50 stands for zero in the data rows.
Some points, each followed by its number:
np.array([42., 33., 53., 54., 49., 35., 46., 68., 54., 56., 67., 49., 43.,
          56., 41., 50., 55., 65., 65., 58., 65., 29., 68., 55., 37., 48.,
          56., 62., 49., 61., 52., 54., 45., 39., 51., 61., 50., 63., 70.,
          59., 51., 50., 44., 58., 56., 48., 58., 54., 60., 61., 41., 56.,
          46., 65., 43., 40., 46., 58., 35., 50.]) 0
np.array([68., 36., 48., 52., 35., 51., 44., 44., 61., 58., 40., 38., 43.,
          44., 48., 35., 34., 45., 42., 56., 54., 52., 50., 52., 34., 49.,
          55., 67., 49., 59., 53., 42., 53., 37., 55., 67., 25., 60., 50.,
          65., 53., 57., 43., 57., 53., 56., 61., 56., 33., 36., 53., 53.,
          49., 50., 51., 50., 45., 43., 72., 63.]) 1
np.array([42., 58., 53., 61., 64., 48., 52., 25., 37., 57., 33., 49., 44.,
          56., 56., 48., 57., 43., 42., 33., 65., 37., 49., 33., 38., 50.,
          56., 36., 48., 58., 52., 39., 36., 42., 52., 64., 66., 34., 50.,
          69., 49., 45., 41., 39., 51., 56., 67., 54., 53., 39., 65., 55.,
          50., 58., 37., 41., 40., 57., 38., 35.]) 2
np.array([55., 46., 54., 50., 39., 66., 42., 66., 42., 58., 46., 47., 41.,
          58., 62., 33., 46., 72., 71., 34., 36., 47., 59., 62., 58., 63.,
          56., 53., 66., 46., 54., 68., 46., 46., 67., 56., 47., 59., 62.,
          33., 57., 60., 67., 58., 61., 54., 66., 65., 58., 38., 55., 60.,
          48., 43., 57., 44., 46., 65., 50., 48.]) 3
np.array([58., 66., 54., 58., 52., 50., 40., 33., 55., 58., 35., 50., 43.,
          45., 63., 52., 57., 42., 44., 50., 40., 37., 50., 32., 38., 41.,
          55., 54., 49., 48., 52., 53., 59., 37., 49., 42., 63., 36., 50.,
          39., 44., 44., 44., 31., 52., 54., 58., 54., 54., 35., 55., 56.,
          47., 64., 53., 43., 38., 57., 46., 39.]) 4
np.array([63., 46., 58., 65., 48., 42., 53., 45., 43., 55., 37., 43., 60.,
          61., 43., 54., 60., 45., 44., 48., 53., 53., 57., 49., 61., 59.,
          58., 56., 46., 45., 54., 33., 58., 38., 53., 56., 46., 58., 44.,
          58., 31., 35., 59., 39., 51., 51., 45., 63., 53., 36., 69., 55.,
          47., 67., 38., 40., 39., 59., 50., 34.]) 5
np.array([54., 41., 14., 53., 48., 59., 65., 40., 46., 58., 38., 42., 40.,
          33., 66., 45., 44., 43., 44., 48., 32., 69., 25., 65., 59., 36.,
          54., 47., 47., 52., 60., 62., 47., 36., 55., 63., 52., 44., 55.,
          58., 71., 49., 31., 64., 42., 59., 36., 50., 47., 36., 36., 43.,
          61., 57., 44., 51., 45., 42., 64., 40.]) 6
np.array([53., 31., 54., 53., 60., 38., 40., 64., 54., 56., 64., 51., 41.,
          68., 38., 32., 57., 66., 57., 39., 35., 29., 70., 61., 51., 59.,
          56., 70., 48., 40., 52., 35., 49., 67., 52., 66., 52., 50., 71.,
          45., 49., 45., 36., 44., 53., 50., 46., 52., 55., 67., 60., 54.,
          41., 43., 53., 34., 45., 59., 41., 63.]) 7
np.array([47., 36., 53., 51., 51., 64., 47., 67., 49., 57., 68., 48., 43.,
          65., 36., 60., 58., 66., 69., 43., 53., 30., 65., 36., 54., 42.,
          55., 42., 46., 68., 54., 38., 63., 62., 52., 56., 50., 46., 65.,
          58., 49., 53., 34., 52., 54., 44., 50., 53., 55., 65., 60., 54.,
          48., 51., 38., 40., 46., 58., 35., 65.]) 8
np.array([59., 43., 57., 52., 50., 55., 59., 79., 37., 59., 53., 50., 41.,
          62., 64., 46., 34., 77., 87., 39., 61., 30., 70., 47., 34., 53.,
          55., 50., 49., 42., 53., 56., 53., 62., 54., 50., 50., 62., 64.,
          42., 53., 65., 50., 63., 60., 52., 36., 56., 54., 53., 65., 66.,
          46., 64., 34., 43., 45., 59., 68., 34.]) 9
np.array([41., 68., 53., 54., 60., 66., 49., 48., 64., 21., 49., 52., 64.,
          48., 37., 42., 37., 61., 54., 54., 64., 53., 49., 43., 49., 42.,
          56., 44., 49., 43., 53., 43., 39., 47., 54., 34., 48., 33., 37.,
          34., 50., 57., 65., 53., 29., 56., 46., 55., 40., 65., 67., 22.,
          47., 47., 50., 50., 61., 36., 42., 59.]) 10
np.array([39., 58., 52., 54., 39., 38., 66., 47., 61., 26., 51., 56., 61.,
          36., 58., 41., 51., 61., 53., 49., 47., 54., 49., 45., 49., 36.,
          55., 55., 56., 57., 51., 37., 41., 65., 56., 31., 49., 64., 38.,
          48., 49., 43., 42., 44., 31., 55., 35., 54., 47., 34., 38., 25.,
          48., 47., 60., 50., 62., 33., 44., 34.]) 11
np.array([55., 67., 52., 56., 57., 66., 41., 42., 37., 57., 37., 48., 37.,
          36., 34., 31., 58., 41., 40., 49., 53., 35., 57., 54., 59., 38.,
          57., 38., 42., 41., 58., 41., 59., 35., 31., 54., 61., 58., 31.,
          34., 50., 41., 48., 47., 51., 59., 65., 50., 53., 62., 39., 69.,
          42., 59., 34., 39., 49., 51., 57., 60.]) 12
np.array([51., 60., 53., 54., 51., 49., 33., 45., 44., 56., 51., 37., 58.,
          63., 64., 64., 38., 44., 43., 37., 40., 54., 49., 60., 64., 49.,
          44., 44., 48., 42., 57., 68., 59., 58., 54., 39., 51., 63., 52.,
          42., 68., 44., 58., 44., 54., 25., 49., 53., 54., 50., 43., 52.,
          81., 49., 51., 50., 45., 51., 42., 58.]) 13
np.array([36., 50., 8., 53., 62., 40., 42., 45., 42., 55., 40., 43., 39.,
          53., 38., 56., 48., 45., 44., 67., 37., 67., 24., 35., 34., 34.,
          55., 63., 46., 49., 62., 36., 50., 34., 56., 63., 48., 54., 55.,
          33., 75., 41., 61., 64., 44., 55., 52., 53., 46., 34., 54., 41.,
          48., 42., 45., 49., 45., 41., 59., 65.]) 14
np.array([49., 49., 25., 56., 52., 52., 57., 48., 38., 57., 47., 41., 55.,
          42., 53., 35., 42., 44., 41., 44., 35., 54., 32., 57., 59., 35.,
          47., 54., 62., 55., 63., 34., 62., 38., 57., 45., 50., 38., 46.,
          54., 58., 32., 54., 64., 54., 41., 54., 58., 60., 34., 56., 45.,
          21., 45., 38., 45., 39., 46., 52., 64.]) 15
New points follow, each followed by the numbers of its three nearest points above by angle, nearest first.
np.array([59., 48., 40., 59., 49., 34., 66., 47., 41., 56., 50., 39., 69.,
          42., 54., 59., 51., 44., 42., 46., 41., 55., 38., 57., 60., 62.,
          45., 46., 59., 61., 64., 58., 47., 44., 56., 64., 49., 57., 46.,
          59., 49., 65., 46., 55., 54., 33., 40., 60., 63., 65., 38., 47.,
          50., 35., 51., 41., 31., 47., 49., 53.]) 6 15 13
np.array([36., 38., 52., 55., 66., 65., 36., 45., 63., 56., 47., 38., 56.,
          37., 57., 63., 63., 45., 43., 55., 44., 53., 51., 44., 53., 36.,
          45., 44., 52., 36., 52., 59., 49., 54., 54., 45., 51., 56., 50.,
          41., 68., 55., 57., 65., 55., 23., 70., 53., 52., 59., 60., 56.,
          85., 43., 50., 49., 48., 53., 38., 61.]) 13 14 8
np.array([66., 51., 59., 67., 47., 65., 57., 45., 49., 57., 38., 42., 68.,
          40., 47., 64., 44., 44., 44., 67., 59., 54., 58., 58., 54., 52.,
          57., 58., 45., 61., 52., 44., 61., 38., 53., 38., 46., 45., 39.,
          64., 22., 44., 58., 64., 53., 55., 65., 61., 51., 37., 40., 58.,
          49., 51., 37., 43., 44., 61., 34., 48.]) 5 1 4
np.array([61., 65., 53., 31., 39., 49., 36., 65., 32., 39., 63., 71., 43.,
          56., 37., 54., 47., 44., 55., 68., 38., 54., 46., 54., 66., 37.,
          34., 65., 68., 46., 25., 48., 55., 37., 30., 57., 67., 38., 50.,
          39., 48., 46., 72., 53., 63., 57., 62., 28., 58., 56., 44., 53.,
          47., 55., 54., 66., 67., 58., 45., 47.]) 12 3 14
np.array([63., 42., 41., 56., 48., 34., 47., 47., 41., 56., 42., 40., 43.,
          52., 60., 64., 56., 46., 61., 43., 64., 58., 44., 57., 49., 35.,
          64., 35., 25., 45., 57., 60., 69., 39., 53., 41., 27., 58., 50.,
          45., 50., 60., 33., 55., 38., 56., 60., 53., 19., 34., 43., 50.,
          50., 39., 53., 49., 46., 45., 47., 57.]) 1 6 14
np.array([57., 60., 58., 31., 49., 48., 54., 46., 49., 41., 62., 70., 42.,
          46., 49., 44., 33., 45., 44., 65., 52., 53., 44., 59., 58., 38.,
          37., 48., 68., 45., 34., 37., 59., 43., 41., 57., 61., 49., 42.,
          34., 49., 33., 45., 44., 57., 51., 43., 33., 61., 47., 52., 51.,
          48., 63., 46., 63., 64., 57., 37., 61.]) 12 15 10
np.array([35., 59., 54., 51., 64., 63., 49., 48., 35., 21., 50., 51., 66.,
          63., 40., 50., 42., 62., 53., 44., 65., 53., 50., 30., 45., 43.,
          57., 65., 47., 66., 51., 64., 34., 64., 55., 35., 47., 63., 39.,
          49., 48., 31., 63., 44., 29., 53., 44., 53., 43., 49., 63., 22.,
          46., 41., 55., 48., 59., 35., 57., 58.]) 10 11 14
np.array([59., 44., 52., 54., 47., 44., 59., 44., 61., 33., 53., 59., 62.,
          62., 36., 57., 66., 54., 45., 60., 39., 53., 44., 57., 66., 38.,
          56., 54., 69., 53., 48., 51., 38., 63., 54., 52., 51., 47., 33.,
          58., 38., 59., 33., 53., 23., 50., 61., 55., 45., 63., 53., 30.,
          47., 62., 39., 49., 59., 23., 68., 39.]) 11 10 6
np.array([33., 42., 52., 52., 41., 55., 50., 64., 65., 57., 69., 48., 41.,
          60., 46., 63., 34., 63., 71., 43., 57., 24., 67., 55., 40., 53.,
          57., 53., 49., 35., 55., 47., 37., 67., 53., 64., 50., 53., 59.,
          53., 50., 52., 60., 42., 53., 42., 35., 53., 53., 36., 47., 54.,
          48., 56., 66., 42., 48., 59., 59., 57.]) 9 7 0
np.array([55., 50., 34., 54., 37., 40., 41., 37., 61., 59., 35., 45., 34.,
          57., 38., 38., 44., 42., 46., 61., 58., 66., 36., 51., 64., 60.,
          56., 52., 46., 54., 59., 36., 51., 52., 37., 38., 50., 60., 55.,
          54., 67., 49., 72., 56., 50., 60., 44., 48., 47., 59., 65., 51.,
          70., 39., 45., 54., 47., 51., 34., 41.]) 14 13 6
np.array([43., 63., 57., 67., 67., 41., 61., 45., 41., 55., 38., 44., 64.,
          65., 51., 60., 31., 45., 43., 49., 30., 53., 58., 62., 40., 36.,
          53., 38., 47., 57., 51., 41., 61., 66., 54., 59., 47., 40., 42.,
          59., 21., 30., 54., 55., 55., 52., 36., 62., 53., 47., 37., 59.,
          48., 50., 37., 42., 42., 58., 68., 43.]) 5 15 2
np.array([58., 48., 55., 58., 57., 57., 46., 46., 60., 56., 37., 46., 51.,
          37., 56., 44., 51., 44., 42., 62., 59., 56., 56., 48., 56., 57.,
          59., 52., 46., 60., 56., 56., 56., 57., 54., 40., 48., 53., 47.,
          32., 41., 63., 34., 41., 51., 54., 50., 58., 54., 51., 62., 56.,
          53., 61., 54., 45., 40., 57., 54., 61.]) 4 12 1
np.array([66., 62., 57., 32., 62., 63., 37., 67., 62., 41., 61., 69., 43.,
          40., 39., 42., 62., 44., 58., 48., 46., 55., 50., 30., 43., 65.,
          33., 33., 64., 66., 24., 49., 62., 59., 21., 38., 67., 57., 49.,
          67., 50., 64., 47., 59., 68., 55., 44., 26., 58., 37., 34., 52.,
          47., 64., 64., 69., 66., 58., 50., 41.]) 8 11 9
np.array([51., 44., 54., 27., 38., 44., 40., 62., 54., 41., 65., 66., 43.,
          56., 42., 61., 33., 44., 48., 34., 63., 60., 43., 43., 61., 37.,
          25., 69., 47., 46., 29., 52., 38., 59., 37., 31., 58., 34., 50.,
          69., 49., 48., 54., 56., 61., 56., 65., 32., 53., 57., 57., 53.,
          47., 59., 41., 76., 73., 59., 67., 65.]) 10 8 9
np.array([52., 33., 54., 51., 65., 48., 67., 64., 66., 57., 62., 50., 44.,
          33., 54., 35., 57., 69., 56., 49., 41., 31., 69., 31., 39., 51.,
          56., 35., 45., 43., 54., 36., 51., 44., 57., 47., 51., 33., 76.,
          35., 48., 46., 61., 36., 53., 52., 38., 56., 55., 62., 41., 57.,
          49., 41., 35., 32., 47., 59., 44., 65.]) 7 8 0
np.array([57., 48., 47., 42., 62., 46., 64., 57., 64., 54., 54., 60., 44.,
          51., 36., 43., 64., 77., 64., 43., 58., 47., 58., 53., 48., 51.,
          59., 60., 56., 63., 49., 68., 68., 38., 65., 58., 50., 36., 71.,
          51., 48., 54., 52., 31., 50., 56., 57., 54., 50., 58., 45., 61.,
          48., 46., 50., 41., 55., 68., 46., 62.]) 0 8 7
np.array([50., 59., 53., 51., 47., 52., 48., 61., 50., 59., 56., 56., 43.,
          44., 50., 31., 60., 75., 62., 45., 58., 38., 67., 36., 34., 52.,
          60., 53., 47., 35., 54., 45., 44., 49., 74., 49., 47., 63., 77.,
          57., 49., 53., 59., 36., 50., 55., 60., 58., 53., 58., 35., 60.,
          48., 32., 40., 34., 45., 59., 64., 43.]) 9 3 0
np.array([41., 36., 52., 53., 40., 37., 58., 43., 58., 56., 52., 36., 67.,
          35., 50., 65., 38., 43., 43., 60., 43., 53., 46., 59., 40., 40.,
          43., 37., 48., 44., 63., 48., 35., 51., 53., 55., 50., 62., 48.,
          40., 50., 41., 32., 53., 50., 25., 34., 51., 56., 46., 57., 49.,
          46., 33., 51., 51., 41., 42., 68., 37.]) 6 11 15
np.array([67., 43., 62., 37., 48., 64., 43., 53., 41., 49., 56., 60., 45.,
          44., 33., 44., 61., 43., 43., 66., 65., 52., 49., 44., 55., 54.,
          41., 46., 65., 62., 39., 61., 48., 44., 51., 29., 55., 41., 42.,
          66., 55., 53., 40., 60., 61., 51., 43., 42., 62., 55., 44., 52.,
          41., 55., 37., 59., 59., 55., 52., 44.]) 12 8 0
np.array([50., 63., 58., 65., 59., 42., 60., 46., 34., 57., 39., 40., 67.,
          44., 39., 35., 34., 44., 43., 55., 48., 53., 59., 40., 58., 39.,
          56., 42., 48., 63., 53., 37., 36., 42., 55., 46., 47., 65., 40.,
          52., 21., 63., 33., 63., 52., 52., 41., 60., 53., 60., 48., 58.,
          45., 58., 56., 44., 42., 57., 51., 64.]) 12 5 1
